[[-16 -11 -32 -61  -5  72 -75 -18  70 -74  47 -74   9  23 -16]
 [  1   1  -3   5  -5  -3   4   1  -4   4  -3   4  -2  -2   1]
 [-73 -77 -48 -15  55   3  10 -75 -19  15  41  19  75  66 -75]
 [ 28  24   5  85 -23 -61  71  33 -65  68 -60  67 -26 -38  29]]
=>
[[  1   1  -3   5  -5  -3   4   1  -4   4  -3   4  -2  -2   1]
 [ 28  24   5  85 -23 -61  71  33 -65  68 -60  67 -26 -38  29]]

[[ -93    4   78   36   36]
 [-106   11  108   61   61]
 [ -60  -35  -62  -99  -99]
 [ -75   13   91   59   59]
 [  94   -9  -93  -52  -52]]
=>
[[-106   11  108   61   61]
 [ -75   13   91   59   59]]

[[-106    0]
 [  96   55]]
=>
[[96 55]]

[[ -24   -2  -37    9    0  -42  -43   17  -11 -111   36]
 [  39  -42  -11  -38   35  -15  -30   -8   28    0  -19]
 [ -17  -10  -21   13  -27   17   24   11    4   36   52]
 [  35  -57   18  -27   -9   24   21   11  -21   -7   71]]
=>
[[ 39 -42 -11 -38  35 -15 -30  -8  28   0 -19]
 [ 35 -57  18 -27  -9  24  21  11 -21  -7  71]]

[[  19   16   14  -35  -91  -72  100   85  -36]
 [  89   89   86   44  -16    7   29   48  -87]
 [-103 -105 -103  -59    2  -22  -17  -35   92]
 [  18   15   13  -35  -93  -73   94   83  -34]
 [ -94  -97  -95  -61  -10  -32  -13  -23   81]]
=>
[[ 89  89  86  44 -16   7  29  48 -87]
 [ 18  15  13 -35 -93 -73  94  83 -34]]

[[ 78 -89]
 [ 74 -86]
 [-53  -5]
 [-87 -82]
 [-85 -82]
 [ 91 -52]
 [ 80 -31]]
=>
[[ 74 -86]
 [-87 -82]
 [ 91 -52]]

[[-14   6  11  52   6  -3   7]
 [ 15  11  57  40  -3 -17   1]
 [-43   0  38  82   0  -1   6]
 [ 19  10  69  82  -3   2  10]
 [-25   4  13 -49   6   0  -7]
 [ 25   0 -37  11  -3  41   6]
 [ 27   4  13 -30 -10 -55   3]
 [-23   6   9  41   0  12  11]]
=>
[[ 15  11  57  40  -3 -17   1]
 [ 19  10  69  82  -3   2  10]
 [ 25   0 -37  11  -3  41   6]
 [-23   6   9  41   0  12  11]]

[[ 48   0  32  29  12  38 -59 -44 -44 -13   7  -4]
 [ 43   0  29  27  11  33 -54 -37 -40 -10   3  -2]
 [  9  -9  18   3  19  16 -26 -27 -15 -20  25 -13]
 [ -9  -7  22  -2  53  -3 -51 -27 -10 -26  20  -5]
 [ 32   6  21  23  14  19 -48 -25 -30  -2  -9   6]
 [ 31   2  20  20   9  22 -39 -25 -28  -5   0   1]
 [ 27  14  28  27  50   4 -88 -27 -31  -1 -27  22]]
=>
[[ 43   0  29  27  11  33 -54 -37 -40 -10   3  -2]
 [ -9  -7  22  -2  53  -3 -51 -27 -10 -26  20  -5]
 [ 31   2  20  20   9  22 -39 -25 -28  -5   0   1]]
---
[[  68    2   28   15]
 [  61   -3   21   20]
 [  66    4   29   19]
 [  81   42   62  -32]
 [  37   98   77 -105]]
=>
[15 21  4 81]

[[  -3   44  -28    0]
 [  26    2   30   -4]
 [  67   11 -109   -4]
 [   0   71  -46   17]
 [  14   -3   16   -2]]
=>
[ 0 30 11  0]

[[-80 -16  57  77  27]
 [ 90  63 -16 -69 -49]]
=>
[ 27 -69]

[[ 82  96  68]
 [-89  28  83]
 [ 89  87  84]]
=>
[68 28 89]

[[-70  73  71]
 [-67  16  83]
 [ -2 -70  80]
 [-55 -25  71]]
=>
[71 16 -2]

[[-101   98    7   97]
 [  94 -102   33 -109]
 [-100  100  110  105]
 [  95  -96  111 -106]
 [ -47   50  105 -105]]
=>
[ 97  33 100  95]

[[ 107   26 -104 -106]
 [ 106  109 -100   97]
 [ 109  111 -111   65]
 [-102 -101  112   94]
 [-105 -107  104  -24]]
=>
[-106 -100  111 -102]

[[ 18  -2  33]
 [-29 -16 107]]
=>
[ 33 -16]
